[[2.79,0.63,6.05,-1.32,4.71],
[-1.30,-7.00,5.31,-7.05,-3.33],
[3.80,-1.75,-0.56,-0.88,1.41],
[-4.46,-1.23,2.14,-0.42,-2.49]]
->
[[0.63,6.05],
[-7.00,5.31]]

[[-5.23,3.96,3.30,-1.26],
[-5.24,4.14,2.61,-1.50],
[-6.41,3.54,3.04,-2.27],
[-5.92,4.35,2.81,-2.69]]
->
[[3.96,3.30],
[4.14,2.61]]

[[-2.42,-2.13,-1.80],
[-4.19,4.17,6.24],
[-1.35,1.68,2.24]]
->
[[-2.13,-1.80],
[4.17,6.24]]

[[-0.73,1.81,1.80,-2.85,-3.67],
[-0.72,2.58,2.56,-3.54,-4.55],
[1.50,-1.07,-1.05,4.08,4.60],
[2.07,-1.42,-1.43,5.52,6.25],
[1.49,-1.06,-1.04,4.04,4.56]]
->
[[1.81,1.80],
[2.58,2.56]]

[[3.06,2.06,2.81,-1.63],
[1.22,5.39,-0.77,2.01],
[2.69,2.87,2.81,-1.21]]
->
[[2.06,2.81],
[5.39,-0.77]]

[[0.45,-6.62,-1.09,-0.63],
[3.68,3.87,-0.42,2.03]]
->
[[-6.62,-1.09],
[3.87,-0.42]]

[[4.07,-4.41,-0.81,2.32],
[-5.04,1.84,0.65,6.85]]
->
[[-4.41,-0.81],
[1.84,0.65]]

[[-3.30,1.45,-1.94,1.47],
[-4.32,1.28,-3.27,4.35],
[-5.91,2.62,-4.41,4.98],
[3.49,-1.48,4.00,-5.40]]
->
[[1.45,-1.94],
[1.28,-3.27]]

[[6.70,-3.90,2.05],
[2.47,1.77,-6.55],
[-5.24,-0.16,0.51],
[6.83,-2.09,-0.02]]
->
[[-3.90,2.05],
[1.77,-6.55]]
---
[[-2.06,1.84,6.58,-1.32,0.00,3.28,3.49,1.06,1.11,-4.52,1.71,-2.71,1.40],
[-0.50,0.18,1.69,2.37,-0.24,-0.91,3.00,-0.85,-0.50,0.20,1.30,2.62,-5.14]]
->
[[-2.06,1.84,6.58,-1.32,0.00,3.28,3.49,1.06,1.11,-4.52,1.71,-2.71,1.40]]

[[-3.29,-6.05,-0.36],
[1.06,-4.13,-5.27],
[-0.84,-5.66,-3.76]]
->
[[-3.29,-6.05,-0.36],
[-0.84,-5.66,-3.76]]

[[7.20,-5.52,5.36,5.41,3.34,0.23],
[-0.33,3.01,4.27,-4.10,5.98,-6.35],
[2.18,1.49,1.09,-3.71,-0.25,2.62]]
->
[[7.20,-5.52,5.36,5.41,3.34,0.23],
[2.18,1.49,1.09,-3.71,-0.25,2.62]]

[[5.01,1.44,-2.03,1.62,-0.22,0.52,-0.37,-1.04,-4.25,-4.50],
[-2.07,-0.36,2.08,-1.12,1.59,0.10,-1.44,0.00,1.30,0.00],
[-5.19,-1.55,-0.05,-0.74,-2.66,0.00,0.00,0.38,5.57,2.20],
[-4.50,-1.31,0.76,-0.94,-1.40,-0.68,1.93,0.55,4.96,1.67],
[0.00,0.00,1.87,-1.13,1.28,0.02,-1.15,0.00,1.12,2.71],
[0.00,-1.38,0.79,-1.00,0.00,-0.71,1.90,0.55,4.27,2.44],
[2.53,0.67,0.37,0.18,1.70,0.48,-2.05,-0.03,-2.17,-0.63]]
->
[[5.01,1.44,-2.03,1.62,-0.22,0.52,-0.37,-1.04,-4.25,-4.50],
[-5.19,-1.55,-0.05,-0.74,-2.66,0.00,0.00,0.38,5.57,2.20],
[0.00,0.00,1.87,-1.13,1.28,0.02,-1.15,0.00,1.12,2.71],
[2.53,0.67,0.37,0.18,1.70,0.48,-2.05,-0.03,-2.17,-0.63]]

[[-0.01,0.53,-0.10,-0.05,0.00,0.05,0.88,-0.58,1.36,-0.58,0.04],
[1.57,-0.18,-0.18,-0.71,0.58,-0.22,0.07,1.30,1.59,-0.60,-0.13],
[-0.04,0.06,0.21,-0.55,0.73,-0.43,-1.40,0.46,-1.03,-6.25,0.74]]
->
[[-0.01,0.53,-0.10,-0.05,0.00,0.05,0.88,-0.58,1.36,-0.58,0.04],
[-0.04,0.06,0.21,-0.55,0.73,-0.43,-1.40,0.46,-1.03,-6.25,0.74]]

[[-1.46,0.49,0.96,-2.56,-0.05,0.63,0.38],
[-5.44,6.07,-2.30,-4.63,-1.11,1.52,-1.64],
[0.85,-2.48,-4.26,-3.87,-0.50,0.98,1.23],
[-0.64,1.17,-0.64,-0.26,-1.19,-0.41,0.43],
[6.54,-2.27,4.68,1.69,2.74,1.96,-0.18],
[2.66,2.35,2.52,-2.46,-5.47,-4.41,1.87],
[3.85,-2.23,2.97,0.94,2.26,1.18,-0.40],
[-0.74,-0.02,0.47,-0.49,0.15,0.07,0.28],
[1.71,4.65,-1.12,1.15,4.19,0.28,5.21],
[-1.78,1.31,0.17,-2.49,0.01,0.72,0.23],
[-5.07,-5.25,5.32,-1.40,-1.34,-1.69,-5.49],
[-0.14,2.15,2.33,-3.23,5.14,-5.13,-0.96]]
->
[[-1.46,0.49,0.96,-2.56,-0.05,0.63,0.38],
[0.85,-2.48,-4.26,-3.87,-0.50,0.98,1.23],
[6.54,-2.27,4.68,1.69,2.74,1.96,-0.18],
[3.85,-2.23,2.97,0.94,2.26,1.18,-0.40],
[1.71,4.65,-1.12,1.15,4.19,0.28,5.21],
[-5.07,-5.25,5.32,-1.40,-1.34,-1.69,-5.49]]
